In the data rows, 128 means zero.
Here are some numbered points:
array([108, 45, 151, 119, 128, 126, 152, 81, 129, 112, 166, 100, 124, 100,
       172, 106, 149, 172, 124, 91, 112, 139, 108, 112, 129, 65, 68, 84,
       120, 149, 50, 99]) 0
array([167, 217, 119, 103, 111, 161, 152, 105, 145, 102, 101, 86, 121, 148,
       178, 155, 91, 156, 133, 97, 120, 154, 119, 147, 158, 203, 125, 122,
       150, 105, 90, 137]) 1
array([167, 240, 143, 71, 168, 52, 178, 81, 145, 91, 150, 70, 139, 100,
       159, 103, 111, 138, 136, 63, 137, 135, 101, 159, 145, 107, 127, 112,
       114, 136, 92, 113]) 2
array([156, 210, 96, 95, 82, 156, 129, 148, 156, 113, 75, 217, 143, 155,
       139, 125, 115, 112, 137, 157, 155, 115, 173, 140, 152, 193, 146, 116,
       117, 80, 138, 125]) 3
array([169, 244, 124, 99, 114, 83, 136, 122, 139, 91, 68, 142, 117, 143,
       171, 149, 89, 92, 130, 135, 136, 140, 120, 162, 158, 188, 124, 111,
       151, 106, 87, 139]) 4
array([160, 177, 73, 54, 171, 121, 187, 89, 115, 165, 139, 65, 118, 95,
       132, 66, 142, 94, 126, 99, 172, 73, 158, 141, 204, 193, 104, 158,
       178, 126, 161, 145]) 5
array([167, 249, 125, 94, 111, 95, 139, 152, 146, 121, 94, 165, 132, 129,
       151, 143, 109, 62, 113, 56, 124, 109, 152, 147, 140, 242, 146, 92,
       144, 100, 84, 150]) 6
array([154, 170, 76, 52, 167, 160, 178, 121, 115, 162, 125, 65, 133, 75,
       142, 91, 138, 124, 128, 121, 145, 62, 146, 144, 202, 183, 117, 183,
       184, 133, 113, 138]) 7
array([129, 105, 173, 131, 129, 212, 108, 199, 105, 154, 197, 125, 141, 87,
       123, 182, 112, 134, 131, 105, 81, 139, 133, 112, 122, 46, 101, 134,
       143, 154, 155, 142]) 8
array([110, 36, 137, 158, 83, 32, 142, 114, 134, 96, 115, 97, 104, 143,
       151, 121, 117, 113, 140, 139, 110, 140, 117, 142, 146, 144, 82, 51,
       155, 97, 83, 134]) 9
array([163, 174, 116, 138, 95, 144, 99, 188, 132, 115, 124, 123, 136, 187,
       100, 152, 84, 86, 136, 125, 137, 168, 138, 123, 139, 161, 166, 131,
       77, 137, 116, 134]) 10
array([95, 92, 139, 189, 113, 71, 64, 159, 100, 141, 157, 221, 134, 143,
       81, 156, 129, 145, 119, 108, 98, 165, 96, 71, 89, 47, 151, 117,
       84, 146, 146, 135]) 11
array([103, 0, 101, 164, 126, 145, 152, 128, 148, 133, 79, 157, 154, 143,
       166, 122, 150, 122, 135, 94, 120, 157, 153, 147, 128, 255, 148, 121,
       112, 116, 55, 109]) 12
array([116, 146, 115, 135, 177, 53, 126, 98, 133, 135, 134, 136, 109, 167,
       108, 117, 149, 141, 128, 162, 134, 120, 128, 146, 82, 134, 171, 152,
       137, 124, 173, 120]) 13
array([133, 95, 148, 142, 78, 90, 120, 124, 171, 98, 123, 97, 135, 174,
       119, 134, 122, 196, 164, 187, 122, 130, 141, 152, 104, 80, 117, 130,
       92, 102, 132, 102]) 14
array([114, 171, 162, 168, 112, 82, 59, 172, 115, 150, 104, 183, 107, 165,
       85, 178, 118, 139, 117, 216, 117, 181, 140, 96, 67, 57, 181, 154,
       104, 152, 200, 138]) 15
array([90, 94, 148, 182, 109, 111, 77, 117, 96, 133, 88, 134, 113, 147,
       83, 156, 129, 133, 114, 133, 134, 147, 86, 72, 95, 54, 139, 116,
       85, 144, 140, 137]) 16
array([126, 73, 140, 171, 63, 133, 65, 210, 136, 132, 139, 172, 148, 169,
       88, 167, 109, 114, 146, 157, 109, 140, 152, 112, 114, 78, 120, 132,
       98, 125, 180, 122]) 17
array([128, 67, 122, 139, 122, 129, 147, 162, 170, 143, 106, 173, 157, 155,
       155, 113, 156, 119, 139, 107, 112, 109, 175, 166, 102, 255, 164, 119,
       113, 114, 148, 108]) 18
array([163, 237, 121, 97, 121, 88, 140, 96, 148, 100, 107, 123, 129, 146,
       186, 136, 94, 127, 132, 120, 126, 162, 122, 152, 160, 192, 115, 96,
       156, 111, 78, 123]) 19
array([97, 158, 154, 146, 130, 0, 132, 84, 111, 115, 102, 176, 96, 99,
       136, 135, 132, 146, 111, 144, 117, 166, 80, 125, 115, 66, 104, 102,
       168, 108, 120, 133]) 20
array([118, 166, 167, 168, 109, 59, 61, 183, 111, 144, 84, 205, 102, 152,
       78, 162, 124, 126, 124, 170, 153, 145, 112, 98, 68, 59, 174, 128,
       98, 139, 195, 143]) 21
array([91, 144, 148, 152, 152, 67, 98, 102, 137, 105, 146, 187, 136, 131,
       121, 126, 151, 172, 97, 126, 125, 191, 100, 112, 57, 97, 137, 54,
       100, 129, 71, 105]) 22
array([93, 87, 145, 189, 112, 91, 77, 141, 101, 140, 129, 176, 126, 134,
       59, 170, 125, 131, 117, 150, 126, 161, 94, 78, 100, 57, 144, 138,
       86, 139, 127, 134]) 23
array([104, 0, 147, 158, 91, 197, 116, 149, 99, 136, 146, 189, 143, 84,
       184, 157, 127, 216, 137, 171, 137, 149, 93, 77, 174, 0, 80, 152,
       106, 138, 119, 124]) 24
array([102, 40, 114, 191, 177, 136, 130, 105, 89, 148, 155, 126, 110, 95,
       126, 145, 127, 93, 123, 74, 129, 151, 91, 97, 121, 132, 133, 127,
       140, 158, 152, 170]) 25
array([111, 10, 136, 189, 93, 133, 97, 184, 120, 120, 164, 114, 107, 132,
       167, 190, 109, 72, 123, 104, 52, 204, 108, 81, 112, 102, 81, 62,
       109, 147, 95, 124]) 26
array([95, 82, 144, 193, 110, 50, 80, 121, 99, 112, 140, 102, 132, 174,
       96, 163, 104, 140, 130, 142, 127, 171, 84, 91, 116, 0, 114, 130,
       97, 147, 154, 139]) 27
array([137, 138, 169, 134, 86, 102, 135, 150, 150, 113, 105, 82, 124, 139,
       109, 162, 102, 148, 144, 154, 98, 160, 130, 163, 124, 149, 118, 83,
       179, 98, 137, 134]) 28
array([105, 107, 152, 186, 145, 74, 95, 106, 101, 122, 172, 164, 106, 141,
       73, 175, 110, 99, 115, 99, 110, 197, 68, 86, 98, 58, 125, 78,
       121, 152, 124, 147]) 29
array([107, 45, 128, 146, 76, 184, 124, 142, 124, 114, 82, 117, 127, 100,
       175, 129, 125, 150, 124, 144, 75, 132, 126, 119, 150, 141, 77, 85,
       159, 113, 88, 123]) 30
array([144, 255, 81, 98, 203, 123, 132, 116, 122, 137, 128, 209, 127, 151,
       145, 103, 150, 87, 103, 108, 168, 101, 133, 144, 93, 240, 184, 165,
       103, 135, 112, 138]) 31
array([103, 0, 100, 165, 132, 113, 152, 115, 153, 128, 156, 85, 164, 154,
       131, 114, 155, 83, 126, 85, 114, 147, 153, 141, 133, 255, 136, 100,
       105, 111, 81, 118]) 32
New points follow, each followed by the number of its nearest point above, looking only along the 5 directions in which the numbered points spread most.
array([120, 246, 174, 125, 123, 156, 109, 133, 128, 145, 68, 240, 113, 137,
       123, 152, 140, 145, 102, 141, 89, 136, 142, 133, 64, 124, 159, 120,
       171, 119, 171, 151]) -> 10
array([139, 113, 173, 134, 122, 225, 119, 170, 120, 146, 207, 134, 131, 75,
       106, 147, 114, 131, 127, 124, 81, 142, 121, 108, 107, 65, 105, 128,
       143, 163, 170, 126]) -> 8
array([167, 238, 142, 67, 175, 132, 177, 67, 144, 86, 161, 112, 122, 90,
       167, 89, 118, 150, 135, 48, 130, 127, 95, 150, 154, 105, 121, 151,
       116, 123, 76, 116]) -> 2
array([123, 71, 140, 103, 154, 101, 177, 85, 138, 143, 130, 165, 162, 108,
       155, 87, 152, 138, 151, 94, 123, 76, 129, 172, 138, 140, 130, 149,
       155, 134, 161, 112]) -> 25
array([119, 179, 117, 127, 153, 198, 143, 101, 117, 152, 33, 103, 104, 119,
       119, 124, 140, 127, 120, 152, 127, 91, 130, 152, 118, 157, 146, 130,
       189, 118, 190, 148]) -> 10
array([131, 143, 166, 131, 83, 159, 142, 139, 154, 118, 71, 140, 113, 129,
       169, 151, 111, 140, 141, 151, 99, 135, 145, 172, 118, 149, 104, 113,
       173, 103, 152, 123]) -> 28
array([158, 164, 116, 95, 127, 168, 106, 158, 107, 136, 155, 60, 129, 132,
       98, 123, 105, 129, 131, 137, 163, 49, 126, 93, 180, 49, 126, 147,
       96, 134, 142, 127]) -> 8
array([154, 215, 111, 96, 81, 117, 130, 167, 151, 117, 75, 180, 133, 177,
       161, 128, 110, 83, 135, 149, 155, 116, 165, 143, 158, 189, 145, 122,
       115, 100, 120, 133]) -> 3
array([142, 255, 73, 97, 204, 49, 138, 91, 124, 130, 67, 126, 115, 164,
       80, 94, 150, 140, 106, 141, 173, 146, 149, 138, 94, 247, 196, 137,
       104, 130, 145, 128]) -> 31
array([102, 0, 123, 193, 68, 85, 70, 199, 115, 126, 157, 148, 124, 135,
       168, 151, 113, 115, 145, 144, 105, 197, 130, 77, 143, 71, 78, 117,
       86, 120, 122, 106]) -> 26
array([118, 85, 120, 100, 161, 86, 166, 128, 130, 158, 102, 54, 150, 108,
       137, 84, 170, 156, 134, 100, 102, 99, 151, 159, 138, 144, 111, 139,
       145, 149, 151, 120]) -> 25
array([128, 92, 156, 100, 108, 182, 124, 138, 142, 132, 149, 121, 111, 113,
       103, 106, 149, 142, 148, 137, 136, 97, 141, 140, 119, 5, 98, 148,
       109, 111, 133, 92]) -> 8
array([96, 59, 103, 160, 179, 44, 151, 65, 113, 124, 154, 84, 101, 103,
       107, 108, 155, 130, 128, 99, 147, 126, 106, 127, 113, 128, 136, 110,
       122, 137, 105, 114]) -> 25
array([109, 0, 140, 193, 60, 106, 81, 171, 138, 117, 127, 161, 139, 147,
       87, 164, 120, 97, 143, 134, 116, 187, 144, 97, 129, 125, 121, 116,
       85, 127, 99, 133]) -> 26
array([141, 91, 171, 182, 95, 188, 99, 200, 135, 117, 116, 155, 144, 115,
       85, 205, 82, 84, 140, 146, 100, 186, 120, 136, 101, 117, 117, 129,
       136, 135, 149, 139]) -> 17
array([161, 139, 79, 97, 186, 237, 155, 144, 102, 146, 163, 154, 139, 103,
       125, 109, 116, 132, 128, 75, 147, 86, 138, 110, 172, 166, 141, 161,
       135, 154, 143, 132]) -> 7
array([169, 238, 142, 61, 144, 210, 183, 94, 130, 109, 115, 101, 103, 93,
       175, 112, 114, 112, 132, 86, 148, 98, 108, 162, 180, 122, 103, 163,
       170, 120, 101, 132]) -> 7
array([156, 206, 127, 62, 168, 127, 157, 86, 135, 102, 209, 158, 110, 101,
       129, 89, 128, 150, 111, 89, 137, 122, 122, 134, 134, 124, 111, 120,
       109, 149, 81, 110]) -> 2
array([166, 236, 146, 69, 173, 167, 173, 61, 151, 85, 206, 77, 139, 142,
       179, 98, 117, 111, 129, 81, 132, 115, 105, 162, 137, 102, 122, 116,
       116, 130, 57, 105]) -> 2
array([153, 153, 114, 95, 133, 191, 114, 170, 110, 126, 134, 95, 139, 117,
       118, 139, 108, 141, 142, 133, 156, 148, 120, 101, 171, 51, 118, 164,
       99, 148, 158, 122]) -> 8
array([87, 74, 102, 154, 178, 25, 147, 73, 114, 116, 148, 124, 121, 147,
       134, 89, 149, 156, 123, 110, 143, 131, 103, 133, 119, 148, 132, 145,
       128, 126, 111, 119]) -> 25
array([119, 181, 115, 125, 148, 147, 135, 148, 120, 178, 73, 156, 124, 149,
       92, 117, 165, 73, 103, 138, 147, 133, 163, 149, 97, 205, 181, 157,
       181, 122, 207, 141]) -> 31
array([129, 255, 168, 121, 128, 154, 102, 135, 135, 152, 99, 106, 133, 121,
       76, 171, 130, 129, 93, 157, 94, 142, 136, 141, 67, 127, 157, 88,
       172, 133, 163, 151]) -> 10
array([117, 213, 157, 127, 90, 128, 88, 136, 123, 151, 80, 153, 121, 156,
       127, 135, 146, 132, 117, 212, 120, 104, 156, 134, 85, 74, 160, 168,
       139, 111, 186, 138]) -> 10
array([124, 93, 164, 133, 95, 120, 107, 183, 109, 151, 208, 111, 137, 90,
       116, 127, 119, 168, 142, 162, 136, 106, 126, 100, 140, 0, 119, 171,
       117, 148, 189, 121]) -> 8
array([121, 245, 170, 130, 124, 126, 114, 129, 127, 149, 80, 156, 119, 124,
       98, 182, 135, 134, 97, 168, 117, 157, 136, 132, 71, 140, 166, 117,
       174, 132, 176, 147]) -> 10
array([162, 223, 124, 62, 162, 49, 166, 106, 136, 107, 188, 148, 145, 72,
       117, 86, 118, 145, 117, 106, 116, 90, 110, 142, 141, 117, 109, 121,
       108, 151, 43, 111]) -> 2
array([157, 172, 94, 61, 190, 102, 196, 92, 144, 136, 97, 146, 130, 137,
       199, 59, 151, 114, 123, 78, 161, 111, 161, 152, 160, 245, 164, 191,
       118, 120, 90, 121]) -> 5
array([158, 184, 100, 60, 197, 177, 183, 70, 146, 141, 145, 140, 141, 108,
       181, 78, 146, 139, 125, 54, 163, 97, 162, 147, 157, 255, 169, 177,
       120, 130, 103, 111]) -> 5
array([126, 255, 178, 119, 121, 156, 110, 149, 129, 154, 53, 149, 98, 122,
       118, 178, 135, 133, 99, 156, 106, 159, 127, 141, 60, 146, 158, 97,
       168, 121, 156, 146]) -> 10
array([137, 102, 167, 139, 120, 201, 110, 163, 104, 151, 187, 145, 117, 71,
       115, 168, 112, 117, 120, 105, 107, 106, 118, 111, 107, 41, 106, 128,
       146, 171, 163, 141]) -> 8
array([128, 139, 168, 95, 85, 248, 156, 104, 136, 132, 145, 85, 134, 116,
       133, 125, 128, 161, 162, 192, 140, 91, 132, 158, 159, 26, 103, 159,
       171, 104, 186, 130]) -> 8
array([112, 0, 139, 199, 60, 90, 85, 132, 130, 98, 141, 84, 123, 148,
       127, 166, 114, 173, 155, 135, 112, 184, 103, 106, 145, 79, 99, 139,
       94, 128, 120, 132]) -> 26
array([119, 255, 171, 124, 125, 203, 120, 124, 132, 146, 58, 208, 108, 113,
       84, 157, 137, 111, 101, 132, 97, 141, 134, 130, 65, 148, 159, 102,
       174, 124, 141, 141]) -> 10
